Each row is where one point has got to under a steady rotation. How many ticks took it there?
The counts run from 0 to 314.
[134 129 172 111 122 128 109 131 132 159 110 122 143 150  92 100 113 144
 161 126 144 112 150 101  93 143 182  75  74 117 108 155 105]  60
[166 143 132 125  85 142  66 111 121 188 118 109 137 148  91 130 102 139
 147  99 136 141 124  85 127 150 145  89 105 111 105 104 152]  24
[100 133 127 166 130 103 140 145 158 128  75 151 156 173 145 125  86 147
 124 129  89 142 124 172 145 108 120  68 119 164 107  98 135]  145
[116 104 168  82 129 152  73 141  98 106 143 144 123 110 163 143 170 115
 123 104 161 116 143 120 131 152 138 130  80  97 103 138  80]  47
[150 106 164 100 136 150  89 133 164 146 138 161 148 133  80 135 121 136
 159  94 156  97 112 116  96 135 150  72  98 110 151 136 130]  262
[139 134  98 104 108 137  86 130 135 126 142 149  96 156 127 202 124 136
 140 128 146 117 136 138 164 170  84  91 147 122 132  76 159]  234
[155 134  98 108 122 134 108 147 101 180 117  94 172 121 158 133 122 129
 169 135 180  89 119 109  97 118 123  77 123 122 116 102 111]  279
[ 91 118 129 121 122  63 124 154 131 109  91 145 118 150 142 146  99 139
 125 112 134 179 141 150 190 172 123 123  81 133 127 144 107]  107
[155 140 104 104 131 113 101 138 113 119 134 142  99 144 134 193 122 130
 138 139 171 139 142 125 146 165  63 125 122 145 150  70 152]  236
[120 126 100 103  98  79 107 135 133 165 128 108 142 153 154 132 140 104
 168  81 168 133 158  93 130 183 140  91  98 139 127 132  96]  314
[100 126 143 158 131 109 140 153 142 107  73 157 157 175 159 126  74 151
 104 136  93 144 139 163 144 110 122  98  93 162 121  98 134]  144
[116 109 135  95 111 132 114 130 121 136  94 130 146 135 106 127  89 161
 158 147 141  97 128 132 155 130 180  71  82  75 104 165 115]  65
[ 92 123 113 119 130  52 135 135 145 135  85 133 143 141 136 135 135 130
 153 104 138 169 115 161 172 169 107 100 102 157 123 151 106]  110
[143 118 141 115 109 132  81 140  91 112 139 112 178 111 194 129 128 154
 110 131 142 113 141 132 158 113 124 134  90 132  59 129  99]  83
[161 131 127 128 102 150  68 121 148 123 169 159 140 139 110 174 102 155
 121  99 135 101 127 117 154 128 106 124 100 104 130  77 180]  229
[137 157 130 120 160 146 142 146 112 140 142 134 142 135 135 140 115 131
 149 156 153  99 136 143  49 108  73 121  87 170 150  77 118]  204
[139 103 138 114 116  95 116 173 128 156 116  87 178 132 181 147 109 150
 166 117 119 105 119 132 128 127 128  82 106 170 101 126  96]  76
[121 160 136 136 137 193 115 147 110 152 140 147 143 143 137 142 111 135
 111 119 132  91 121 148  61  82 111 117  89 107 124  78 115]  209
[ 89 118 129 125 116  63 127 158 147 124 101 135 120 170 147 149 111 136
 130  95 112 162 149 145 172 174 132 103  91 151 122 137 105]  108
[165 135 123 116  89 134  72 109 101 164 110 113 148 124  95 145  97 149
 140 114 162 142 119  84 158 157 132 127  76  92 118 110 152]  26
[119 147  90 126 107 121 111 101 115  90 150 157 156 136 146 157 131 157
 105 153 134 126 145 169 173 121  80 154 107 154  78  99 152]  159
[135  92 118  97  86 132  89 140 107 134 120 125 108 154 126 192  97 153
 141 117 147 136 129 111 179 177 146 139  91  94 128 101 138]  31
[ 86 117 132 105 107 113 123 118 140  92 160 159 162 137 163 129 177 136
 120 117 133  91 166 154 143 130 139 133  69 126  87 147  98]  120
[ 86 190 117 141 125 153 106 126 126 150 157 160 107 158 107 138 121 128
  91  73 119 145 130 162 107 113 103 137  72 104 115 122 113]  173
[171 113 152 118 125 133  53 139 129 164 156 129 144 138 105 137  86 150
 127  76 143 161 119  99 119 139 140  94 120 138  94 152 120]  298
[154 120 163 123 128 173  64 131 104 137  90 133 101 154 146 139 118 123
 124 143 130 147 135 112 125 142 121  69 154 137  84  86 142]  16
[139 128 123 116 108 130  89 138 106 149 145  99 186 107 180 131 136 149
 134 113 129  97 114 145 149 108 121  94 116 128  51 143  94]  81
[ 89 126 132  97 138 110 135 111 117  74 131 164 149 135 150 134 168 135
 124 171 162 113 173 170 139 132 124 142  81 147  87 148  99]  123
[119 187 104 132 145 107 125 120 106 150 152 139 121 148 105 142 123 134
 119 129 148 171 136 158 100 131  53 152 100 186  99 117 117]  167
[134 130 100 101 119  67 102 130 117 144  98 119 133 128 150 134 129 102
 166 115 185 159 145 103 156 185 109  89 106 134 133 134 119]  312
[170  83 155 120 142 129  74 157 105 150 117 124 147 157 127 152 102 155
 117 123 159 189 119 107 112 140 147 128 142 167  90 111 111]  293
[144 137 135 114 135 104  88 124  92 126 108 119 130 146 142 125 133 154
 114 163 157 180 147 141 147 142 119 117 140 164  37 136 108]  90
[134  95 169 108 169 134 100 143 133 128  83 171 132 149  88 142 156 122
 143 127 193 168 111 121  96 155 135 121 120 134 152 102 122]  256
[ 99 153 113 117 110 100 100 125 113 133 108 144 120 131 100 132  80 156
 111 110 139 168 124 150 188 141 136 124  80  89  87 178 112]  102
[101 118 124 104 133 177  82 144 119 136 117 165 100 163 120 159 179 117
 113  98 171 135 118 140 110 147 146 121 128  72 123  93 103]  250
[113 153  94 129 109 127 118 112 125 109 165 151 121 175 146 169 136 154
 111 149 112 128 156 172 149 130  87 128 133 172  74  92 141]  161
[129  90 123 106 130  93 131 163 125 153  83 105 159 139 157 149  99 156
 173 150 125 119 108 146 149 139 134  60 127 153 102 128 102]  73
[111 175 103 128 128 110 120 119 125 141 165 136 107 180 121 157 133 140
 116 127 125 151 156 161 106 140  76 130 123 192  84 105 123]  165
[ 95 133 139 108 158 101 147 123 117  98 124 155 140 152 131 120 143 142
 129 181 154 133 171 161  99 136 115 131  95 182  90 146  94]  127
